(in the rows, 128 means zero)
The rows below fall into families. The same turns and mirrors carry the whole set onto itself and the rows of a family onto each other. For each named row, which other rows are in its family? Write them in the order they are listed.
These 28 rows form 7 families of 4 rows each.
q280: [124 103  88 119 157 134 139 110 125 168 125 147 128 122]
q513: [162 152 147 122 170 130 128  74 122 140 129 140 162 137]
q860: [168 136 154 118 112 140 135  93 103  95 162 151 142 158]
q991: [163 136 173 115 134 138 128 113 122  89 165 153 155 153]
q264: [166 128 170 116 118 136 121 117 121  88 165 158 142 150]
q610: [129 100 131 128 123 153 130 165 120 139 156 170 127 155]
q978: [174 145 168 108 120 124 116 127 124 102 138 144 160 131]
q377: [167 131 141  84 157 134 132  68 117 113 126 147 131 109]
q583: [167 154 137 105 159 115 130  68 119 131 150 135 147 118]
q223: [166 143 124 105 163 121 135  61 126 135 134 143 134 113]
q794: [130 124 119 104 133 146 133 177 130 125 159 162 117 133]
q510: [119 101 128 121 131 147 130 165 132 127 141 170 117 155]
q442: [110 138  98 122 142 135 151 101 120 157 123 157 111 111]
q556: [122 122  93 106 160 125 136 123 123 169 124 156 111 122]
q592: [159 148 138 110 173 125 137  65 119 129 147 142 137 107]
q317: [176 153 128 104 159 121 143  72 128 127 131 139 144 111]
q139: [138  91 105 107 158 120 148 124 126 159 125 169 112 111]
q796: [117 127  96 123 165 149 156 119 135 167 149 163 127 134]
q855: [132  99 124 133 132 124 139 152 103 133 162 167 112 168]
q857: [127 112  85 114 152 131 140 124 125 173 141 144 119 127]
q268: [169 147 118 131 178 115 137  84 116 119 119 139 138 120]
q314: [135  96 136 124 119 141 128 163 122 121 158 166 118 158]
q940: [125 103 125 126 124 139 122 167 116 118 142 158 121 156]
q388: [169 142 169 125 117 134 132 117 121  86 163 159 140 133]
q532: [151 113 164 125 125 120 129 124 120  90 161 152 172 133]
q313: [130 103 138 122 132 168 123 160 104 122 166 151 120 133]
q97: [176 140 174 121 131 141 124 110 129  89 150 163 146 139]
q775: [130 112  92 111 163 123 142 105 128 168 127 152 111 122]

Same family as q513: q978, q794, q796
Same family as q860: q377, q139, q855
Same family as q991: q610, q556, q317
Same family as q442: q268, q532, q313
Same family as q223: q264, q314, q775

The rows below fall into families. The same turns and mirrors carry the whole set onto itself and the rows of a family onto each other. For each named row, which other rows are in its family? Write them in the order they are listed.
These 16 rows form 4 families of 4 rows each.
q310: [126 120 153 135 149  87 159 123 152 145 166 161 115 150 157  90 114  95
 128 127 137 143 120 116 153]
q131: [114  85 147 130 143  83 158 130 153 160 154 140  88 135 165  88 114 107
 127 148 117 143 125 112 146]
q245: [ 76  87  84 148 138  85 125 142 171 137 114 141 113 113 125 159 103 110
 164 108 123  78 130 118 110]
q66: [ 92  83 126 139 151  93 117 119 155 172 119 148 126 172 148 155 107 145
 152 108 155 133 108 120  68]
q982: [ 75  92 109 155 150  80 131 152 159 128 110 104 127 101 129 158 118 112
 145 114 119  81 136 106 114]
q754: [125  92 157 140 141  82 161 112 158 140 155 157  99 127 171 101 112 105
 130 113 143 118 124  88 154]
q537: [122 101 137 121 123  86 157 120 170 141 175 144 124 151 165  91 118  95
 140 122 137 113 129  90 152]
q293: [124 132 147 126 135  94 135 124 148 174 126 141 147 132 119 125 193  96
 107 137 107 110 106 127 149]
q95: [ 81 110  95 158 132  91 116 144 161 130 114 124 146 113 114 158 127 102
 141 105 142  85 145 111  98]
q586: [101  87 145 148 170  91 127  95 155 164 117 146 126 162 151 163 137 147
 144 112 154 114  95 135  76]
q876: [ 71  82 102 146 129  85 117 121 166 156 137 120 127 104 124 160 112 111
 145 116  91  82 139 121 111]
q552: [123 148 141 121 139  97 130 148 143 169 125 131 150 149 130 120 156  95
 115 122 103 124 107 112 169]
q172: [104  91 105 138 156  97 124 111 155 171 122 167 128 154 124 172 133 148
 164 107 139 109  93 129  73]
q422: [119 130 156 103 138  97 131 130 136 176 114 123 142 141 113 135 165 106
 112 107 108 104  82  98 154]
q559: [108  78 124 168 160 105 121 108 143 185 116 169  99 139 127 161 140 134
 145 115 141 124 102 126  78]
q261: [131 128 139 112 132 113 136 146 133 179 110 138 141 160 115 115 166  96
 126 123 136 117  84  94 150]

Same family as q131: q293, q876, q559
Same family as q552: q310, q245, q172
Same family as q261: q66, q537, q95

